One vector is turned by the same rotation once a step. Each row is the vector after some number of steps, and that number follows the row.
The counts run from 0 to 1058.
[ 20  16  -5 -22  -5   8  -2  22  -9  15  -7 -12 -14 -22 -40 -25 -12  10
  25  10  12 -12  10   8  -3 -16 -26   6 -15 -13 -20   5 -14] => 679
[ 41  -1 -21 -29   6   3 -19  31 -15  -3   1 -12   8  -7 -11 -11  12 -10
 -15   2  14   5   8  -5 -13 -17 -11  -5  -2   1 -21 -32 -21] => 775
[ -7  16 -22 -12 -14  -9 -10  -4 -15  19  -9  36   8  -5   7 -25 -16 -31
   7  -7  40  -1   7 -16   7  27  -5 -12 -11  -4 -16  14  -2] => 1054
[  9  11 -17   2  24   2   3  -7   1  -4  20 -31  20  24  13   3  15  22
  -5  17 -12  -4  -7 -10  12 -12  26 -18  -2  -3  20 -38 -20] => 477
[ -5 -21   3  -1 -29  20  14  18  -4  19   0   2 -16  -7 -24  -8   4  -9
 -24  12 -24  -6   5 -14 -10  -9 -48   8 -26   7  -9  11   8] => 859
[ 16  -9  -9 -15  21 -12  -8  26   5  12 -28  -5 -15 -19 -16 -38   1 -16
   8  -8  35 -13  20   5   1  -2 -17 -15   7   1 -23 -10   1] => 228
[ 21   6  -3 -24 -21   6 -19  38  -4  11 -26   0   1  -7 -24 -17   1   2
  11   7  39   7  33  -4  -1   6 -18 -12  -5  -6 -15   4  -2] => 954
[ 34  28   8 -22 -10 -10 -45  20 -10 -15   7   2  20  -7 -14   4   2   8
  18  -8  18   4  16   0  -6  -2  13  -6  16  -9 -12  -8 -17] => 596
[-18  -9   7  27  -2  -3  33 -46   7  13   6 -19  -2  19   2  10  12   3
  -7  15 -39 -11  -1 -11  11 -10   7   2 -19   6  28   4   8] => 570
[ -8 -10   1   1  -4  11 -11  19 -18   2   4  17 -17 -18  -3 -14 -18 -19
   0   1   4  -5 -17  15 -22  10 -42  13  -3  -5 -37  32   0] => 681
[ 19 -11 -12 -27  23   1   7  37  11  -9 -39  -8  -2 -11 -15  -9   4  16
   0 -26   8  -1   8   9   1 -21  -3  13  29   2   4 -20   0] => 990
[  4  -6  13  -6 -29  19 -24  30  -7   9  -3   0   3   1 -19 -12  11   8
   1  20  23   8  22  -1 -13  16 -29 -10 -28  -7 -27  16   8] => 955
[ 30 -11  23 -26 -31  10   5  31  -7  16  -4   6   0  -5  -3   0  10  -1
 -14  -6   2   9  -3   8  11  -2 -33   0 -39   4 -10 -26   4] => 546
[ 15 -15  -6 -21 -21  30   6  41 -14  10  -6 -13 -10   4  -8  -5  -9   9
 -16  21   1  10   2  -1  -1  -4 -45  -5 -23   2  -8  -1 -15] => 133
[-14  -3 -28 -20  17  28  30  26  10  10 -22   8   8   9  16 -21   5  21
  -9 -14  16   4 -18  -6  23  10   5   2  -6  -4  11 -25   5] => 210
[ 11   5  21   2 -17  -1  -4  -3  11  -5  -8 -26  -5   8 -34  16   0  23
   4   8 -31  -5  29 -13   2 -30  -4  -3  17   2  31  13  -7] => 808
[ 22   8   0 -22  -3 -11 -11  12 -16  10 -10  10   4 -10  12 -23  -9 -19
  17   1  48   7   3  15   8  21  -5 -12 -23  -8 -29   0  -5] => 779
[-11 -25  37   0 -14  -5 -12  18   1  -7 -23  12 -17   8  21   4 -15  -5
  -3 -16  -2   4   0   1  17  25 -27 -16  26  15  14  26   8] => 902
[ 21  17   2 -20  -8  -2  -8   8 -19  16   3  10   8  -1  16 -18  -8  -7
  18   8  41   5  -5  15  15  22  -6 -18 -37 -12 -25  -6  -9] => 192
[ 16  13  -1 -14   1 -26 -25 -10  -5   2  16  22  16  -8   0  -4   8 -26
 -14 -38 -10 -10   0 -23  12  -7  16 -12  13   6  10 -37  -8] => 554
[ -2  18 -30 -11   6  17  11   7  11  -9  -3 -16  18  13 -19   7  11  32
 -11  -2 -23  -4   6 -22   0 -26  23  13  17  -4  27 -22 -12] => 165
[  4  -2 -32  -7  15  -6 -31  18 -13  -4  12  13   4 -12   0 -25   2 -33
 -19 -12  10 -12  -5 -22 -18  -2 -12  -8  24   4 -24 -17 -15] => 324
[ -8   7 -18  -1  -7  -4  12 -20 -20  -2  -5  28   8   8  37   6 -22 -28
   2   3  26  11 -23  10  -6  26   1   4 -10  -6 -13  31   3] => 879
[ -7  14 -15   7  37  -5 -23  -4  -2 -17   7   6  22   0  23 -10   9  -2
  16  -3  26  -3 -16  19 -18  17  31   2  10 -10 -30   5   6] => 833
[ -9   1 -28   1  21   1  -5   0   1 -21  -5  -6  19  28  31  10  -7   7
 -15  -5  -4   4  -9 -20   6   3  25 -16  41   8  31 -10 -16] => 26
[  2  11  -1  21  25  -8 -25 -19   3 -18  15  -8  21   4   3  -1  21   2
  18  14  14  -4   1  25 -30   3  34   8  -1 -12 -31  11  16] => 832
[ 11  20  36  -4 -48  -8 -27  -7 -16  12  14   8   4  -5 -19   6  -8  -3
   8   5  -9  -3  19 -19  17   8 -17 -16 -12   1   8  13 -16] => 413
[-24   4   9  18  11  26 -15   1   8  -7  21 -25   1  18  -6  -7   8  46
   4  15 -33 -14  -6 -12   0  -8   2  -9  18  -2  21   6 -13] => 712
[ 25 -27  21 -15  -5 -25  14   7  -1  12 -37  -3 -23  -7   8  -7 -10 -32
  -4 -10  13   1  13  16  18   1 -33 -12  -3  14  -5   1   3] => 136
[ 43  21  -9 -14  14 -25 -13 -15  -3 -13   5 -16  29   4   2  10  17  -7
   3  -1  10   3  13   4  -1 -20  36  -8  -2  -5  -2 -35 -11] => 830
[ 22  10 -40 -23   5  -6   7   8 -12  -1 -15  19  22  -7   9  -2   6 -27
 -15 -19  31  12  -8   3 -12  -4  15  16  -8  -1 -24 -22   5] => 150
[ 11 -25   7  -7   8 -16  19   3   4  -6 -28 -17 -14  16  25  13 -12  -5
 -17  -9 -19   2  -1  -4  21 -11 -11 -13  28  21  32  -7  -9] => 81
[ 10  32   5  11   5 -11 -20 -25   6   0  26  -4  28  -6 -26  -3  31   9
  18  -1  -5 -14  13   0 -12 -15  38   7 -15 -16  -7 -14   7] => 106
